In the rows, 128 means zero.
Each named move below is a turn or a mirror, shown by a few rows before and after it. Which moves, in which order, take the first row of each later pair to the second? The first pair is answered.
q_833 (before -> after):
[105 119 100 140 125 105 151 147 122 127 148 153 141 123] -> [101 129  94 146 125 125 146 151 134 140 140 142 143 122]
[ 72 101 142 111 137 111 158 185 151 129 152 203 118 134] -> [ 63 126 122 122 144 153 141 196 184 146 137 184 139 134]
[123 133 147 116 138 131 136 110 118 127 143 135 116 144] -> [120 141 133 125 144 146 134 119 135 138 131 118 124 147]
q_415 (before -> after):
[160 142 145 136 139 150  89 111 154 135 128 127 145 127] -> [155 141 155 135 140 156  93 112 156 147 135 133 138 125]
[ 75  89 120 148 134 126 160 145 119 153 137 219 151 148] -> [ 66 122  99 134 130 143 173 156 118 131 143 192 169 179]
[130 178 139 104 145 156 107 110 143  84 149 155 140 155] -> [160 136 152 125 142 133  89  84 128  84 138 182 138 126]
[134 128 184 136 145 118 102 123 127 130 145 160 126 170] -> [126 151 176 124 145 129 109 130 131 127 152 151 128 183]
q_608 (before -> after):
[136 115  98 165 104 143 133 123 150 148 125 137 150 105] -> [107 150 123 132 106 154 155 142 159 166 146 118 122 111]
[ 99  97  94 145 126 135 137 147 146 170  92  79 109  94] -> [ 82 111 100 107 118 112 172 157 121 144 126  82  90 111]
[160 103 141 132 159  82 138 120 114 103 169 172 109 143] -> [172 102 135 168 174 115  98 109 155 143 128 163 115 111]
q_783 (before -> after):
[113  95 129 137 114  96 150 141 112 116 126 164 112 119] -> [130 120 117 141 125 122 128 130 120  91 129 171 158 151]
[181 134 149 165 131 145  87  80 136 132 127 173 162 122] -> [159  82 123 177 120 128 101  96 131 162  92 126 127  73]
[117 119 142 122 114 120 138 128 108 119 140 163 128 138] -> [127 125 101 144 118 136 123 132 118 114 117 135 149 138]
[156 144 151 103 132 114 152 101 104  97 141 117 100 126] -> [160 148 109 125 134 132 138  97 110  83 115  91 131 131]
Then:
Each pair is 2 to 3 moves apart.
[121 160 107  81 117 125 148 128 137 146 142  75  90 124] -> [167  86  99 134 115  88 112  96 109 125 114 122 112 103]  q_608 q_608 q_833
[138 109 152 143 143 129 141 113 136 114 171 196 119 143] -> [133  83 104 144 130  97 163 123 105  86 157 157 121 131]  q_415 q_783 q_833
[134 153 121 140 132 149 109 133 144 143 119  97 140 130] -> [141 153 163 118 129 122 121 123 126 124 149 141 122 143]  q_783 q_783 q_833
[118 129 148  73 140  65 170 144 105 120 160  98  60 107] -> [ 74 127 120 110 160 132 148 165 172 197 117 101  85  87]  q_608 q_415 q_833
[115 187 199  85 143 127 145 113 133 108 199 161 130 165] -> [ 88 176  62 113 128 152 152 150 141  99 135  41 156 138]  q_783 q_608
[ 96 141  87 135 128 144 153 146 126 116 124 107 153 152] -> [130 110 109 143 123 109 138 119  98  88 135 150 159 155]  q_833 q_415 q_783
[166 158 100 162 140 150  82 109 154 122 101  94 167 134] -> [180 109 101 157 127  86 103 100  97  98 109 106 134 114]  q_833 q_783
[113 102 111 145 135 121 131 124 129 122 131 208 165 157] -> [100 113 118 154 143 152 120 139 164 180  97 169 134 112]  q_608 q_783
[107 153 105 111 120 103 159 120 149 138 140  78 105  82] -> [128 120 159 124 130  86 131  89 140 135 152 185 114  94]  q_783 q_608 q_415
[177 150  95 149 131 101 110 105  88  61 174 148 163 153] -> [125 107 118 140 129  77 144 127  90  97 187 207 131 144]  q_415 q_415 q_608
[140 149 179 114 136 142 117 113 147 137 132 136 123 131] -> [133  94 130 146 127 130 114 118 138 141  99 123 122  90]  q_608 q_783 q_415
[151 165 155 143 145 164  93 122 164 150 116 115 118 127] -> [141 160 171  94 132 114 143 131 112 100 167 142  99 151]  q_783 q_783 q_608
[142  92 139 129 128  72 142 122  66  92 136 162 126 143] -> [132  64 144 159 133  95 121 120 102 145 105 180 122 113]  q_415 q_608
[127 131  73 136 128 136 131 137 119  99 118 113 150 143] -> [108 120 109  99 121 105 164 150 103 108 145 115 110 131]  q_783 q_415
[ 94 102  72 144 127 142 156 154 108 108 118 146 176 141] -> [126  76 134 170 137 140 117 121 131 174  97 167 131  89]  q_608 q_833 q_608
[119 155 121 104 126 167 147 137 169 161 135 114 149 144] -> [148  89 157 115 113 102 143 106 130 155 137 166 120 108]  q_415 q_833 q_415
[113 175 181  90 105 144 117 117 139 102 162 142 105 157] -> [112 187 131 116 110 186 103 123 158 104 133 125 150 160]  q_608 q_833 q_608
[160 130 116 123 117 117 119 112 101  84 131  86 143 124] -> [128 143 123 127 134 163 109 130 152 160 113  76 126 107]  q_415 q_833 q_415
[162 174 207  96 132 127 136 127 139 130 167 129 100 148] -> [142 130 156 146 136 151 114 142 173 190 102  87 100  94]  q_783 q_415 q_415
[113 116 122 108 115  97 172 137 114  92 164 139 113 145] -> [ 87 127 150 108 127 127 162 148 158 155 156 156  96 134]  q_608 q_783 q_415
[107 115 167  88 125  91 160 158  93 147 175 189  97 121] -> [ 74 136  59 101 127 132 177 184 103 115 144 136 164 149]  q_833 q_608 q_783
[142 115 141 116 127 111 139 121 122 125 151 142 100  94] -> [138 145 100 134 132 154 123 129 152 127 126 100 141 106]  q_833 q_415
[ 83 105 123  88 163 120 162 175 144 188 127 116 117 137] -> [ 90 114  80 109 170 141 144 176 149 174 107  93 156 151]  q_783 q_783
[ 74 104  94 135 132 153 146 154 118 140 121  93 107 132] -> [ 96 111 117 132 134 143 142 132  96  90 150 166 148 173]  q_783 q_833 q_608
[140 107  87 177 115 157  81 126 145 108 108 164 173 131] -> [105 101 151 108 106 108 139 145 117 116 166 206 104 143]  q_415 q_415 q_833
[114 179 132 129 138 175 110 116 172 156 139 150 152 147] -> [ 74 136 108  97 109 105 176 152 119 137 153 121  96 130]  q_783 q_608
[108 147 120 110 123 114 160 148 106 118 160 114 118 140] -> [105 107 117 154 132 132 125 139 139 165 119 140 129 103]  q_608 q_415 q_833
[132 166 147 100 127 130 144 125 121  98 158 118 133 152] -> [169 126 137 135 119 119 107 100 111  86 128 130 143 133]  q_833 q_415
[166 187 122 103 122 127 115 118 107 101 140  65 139 145] -> [191 148 159 113 121  90 107  96  86 105 145 111 116 124]  q_783 q_783 q_415
[ 82  83 118 127 120 120 152 153 116 167 113 123 101 117] -> [119 128 158 122 129 137 128 124 120 130 153 195 142 173]  q_608 q_608 q_783
[113 157 156 113 136 124 147 134 115 138 163 133  95 124] -> [127 149  93 161 141 159 117 130 133 132 121 124 153 124]  q_608 q_833
[128 154 151 166 153 156  90 118 164 170 113 160 148 137] -> [138 132 181 136 139  97 119 104 108 113 154 192 123 151]  q_415 q_833
[100 174 123 104 132 162 155 153 155 143 118  90 103 135] -> [101 179 125 109 139 161 146 152 164 135 129  95 119 143]  q_783 q_783
[118 135  97 121 128 137 151 119 117 130 137  87 111 110] -> [157 128 107 143 131 142 120  93 108 101 134 139 145 122]  q_833 q_783 q_608
[123  97  98 204 131 132 114 135 143 148 120 152 129 120] -> [ 99 131 139 143 125 108 167 153 121 137 170 145  79 143]  q_833 q_608 q_608
[101 100 165 140 161 132 165 135 122 166 159 173 122 119] -> [126 104 145 150 159 123 151 113  97 113 161 186 159 146]  q_783 q_833
[147 183 111 111 123 148 143 114 149 110 138 100 142 145] -> [137 177 152  97 123 124 155 117 137 117 161 121 121 144]  q_783 q_783
[117 105 105 122 115 102 172 165 106 111 125 140 131 144] -> [137 102  94 160 129 141 128 152 146 140  86 122 145 122]  q_783 q_783 q_608
[152 108 118 160 128 122 104 110 121 137  96 119 130 104] -> [116 163 111 124 134 138 135 132 121 103 143 128 155 163]  q_415 q_608 q_783
[ 99 107 140 112 130 103 176 147  98 129 151 190 107 136] -> [ 87 161  89 120 141 167 166 166 136 127 133 139 155 159]  q_415 q_833
[148 172 130 110 138 117 129 122 118  93 162 138 155 189] -> [176 135 122 144 139 113  90 104 120  97 130 160 171 167]  q_608 q_833
[128 156 152 117 136 167  97 129 141 124 132 119 137 177] -> [130  74 144 137 119 107 112 128 105 131 108 112  90 119]  q_783 q_833 q_608
[115 135 137 132 142 150 111 120 152 148 117 178 162 130] -> [ 90 104 107 142 134 136 135 140 140 167  95 129 131 100]  q_415 q_783
[109  76  81 119 113 127 133 135  79 126 130 146 156 156] -> [ 97 104  79 122 124 164 121 150 113 150 123 128 166 163]  q_783 q_833
[147 151  87 107 125 104 136 116 106  84 148 108 136 131] -> [146 150 105  96 124 101 143 118  98  87 158 121 127 136]  q_783 q_783
[111 119 125 149 128  97 127 129 154  67 160 182 138 185] -> [ 97 148 112 158 145 146 112 146 192 103 132 144 150 185]  q_833 q_608
[106  36 111 154 120  74 126 126 125 146 101 140 103  93] -> [114 110  78 171 142 152  91 131 176 161  78  90 154 120]  q_608 q_783 q_783
[136 138 144 159 146 168  94 124 170 159 106 150 153 118] -> [126  98 170 141 131 113 124 128 137 167 121 161  96  90]  q_783 q_833
[151  78 135 157 142 158 120 102 141 139  98 126 110 109] -> [145  99 173 115 136 136 149 106 121 108 146 164  96 147]  q_783 q_608 q_608
[163 120 122 114 115 110 124 122  92  92 148 112 137 134] -> [150 131  93 131 117 144 115 136 121 111 125  76 148 125]  q_783 q_833
[115  94  77 184 105 146 101 142 149 124  94 142 183 126] -> [130  75 182 149 102 100 113 119 131 156 128 175  94  98]  q_833 q_608 q_833
[129 116 128 108 125 122 145 139 125 164 105  84  69  92] -> [157 121 113  98 110 101 154 120  90 106 125  84  91 116]  q_415 q_833 q_415
[ 91 102  99 122 147 127 127 141 147 114 100 110 103  97] -> [108 135  89 134 153 147 106 131 158  87 103 118 141 122]  q_783 q_783
[134  80 128 149 132 114 107 110 128 162 104 181 116 102] -> [100 107  94 110 120 100 156 133  98 105 142 175 137 153]  q_415 q_608 q_415
[104 156 130 128 129 161 123 140 163 145 118 106 131 138] -> [110  90 135 151 125 120 117 133 136 146 114 166 124 117]  q_608 q_608 q_415
[135 132 130 173 154 140 110 104 125 130  90 140 163 121] -> [101 132 174 134 150 114 150 127 120 161 117 132  97 106]  q_783 q_608
[102 119 157 116 121 127 152 145 134 161 138 150  98 115] -> [135 143 127 149 128 167 114 126 159 142 116 151 159 132]  q_608 q_783 q_608
[144 134 140 112 119  84 133 123  85 107 154 112  88 128] -> [150 149 149 141 129 129 100 118 134 170 126  94  86 103]  q_608 q_608
[107  68 109 145 126 115 136 131 123 140 104 164 129 116] -> [ 80 116 121 119 132 151 145 149 152 171 113 129 114 124]  q_833 q_608
[151 140 168 109 136 108 123 117 124 113 136 154 114 155] -> [148 167 162 115 144 140 111 119 153 139 124 136 123 154]  q_608 q_608 q_415
[156 109 112 135 137  96 124 106  93  93 114 129 132 120] -> [143 139 171 108 143 106 135 117 107 124 142 131  98 123]  q_608 q_783 q_608
[103 104  96 152 129 149 138 123 155 112 140 137 171 174] -> [115  98 128 155 137 144 120 108 166 130 145 165 163 170]  q_783 q_783 q_608
[167 130 120 124 113  96 141 119 107 107 118  96 103 112] -> [155 139  99 131 119 111 141 125 112 103 120  86 120 118]  q_833 q_608 q_608
[112 134  95 120 117 101 145 127 123 120 128 118 131 146] -> [106 117 117 136 125 110 125 121 142 162 115 145 120 123]  q_783 q_608 q_415
[124 170  97 141 130 137 124 128 115 111 144 102 153 147] -> [128 140 145 127 128  96 131 114 101 106 170 156 128 142]  q_783 q_608 q_783
[154  81 159 137  99 123  95 128 122 146 125 177  81  75] -> [121 107  66 124  83 131 134 156  93  63 139 148 155 137]  q_415 q_608 q_783
[115 177 129 132 151 207 101 133 189 173 121 128 154 168] -> [157 173 130 130 148 174  94 108 146 101 142 164 185 197]  q_783 q_833 q_783
[129  99 121 140 133 122 125 122 126 123 107 167 154 132] -> [114 155 119 107 141 140 142 142 137 113 128 131 157 163]  q_608 q_415 q_608
[155 126 140 146 147 139 104 113 124 103 138 155 148 159] -> [129 158 167 116 148 148 121 134 138 139 154 133 113 153]  q_783 q_608 q_783
[140 106 196  65 128  96 119 104  98 126 163 167  80 121] -> [101 197 130  53 144 187 121 140 154 141 150  95 131 165]  q_415 q_833
[105 151 149  68 116 120 171 160 137 105 182  96 102 142] -> [149  92 158 147 133 145  95 127 181 175 108 118 102  75]  q_415 q_608 q_415
[ 88 143 148 124 128 143 143 139 165 162 138 130 133 117] -> [112  92 142 136 118  94 144 119 119 122 143 168 137 113]  q_833 q_608
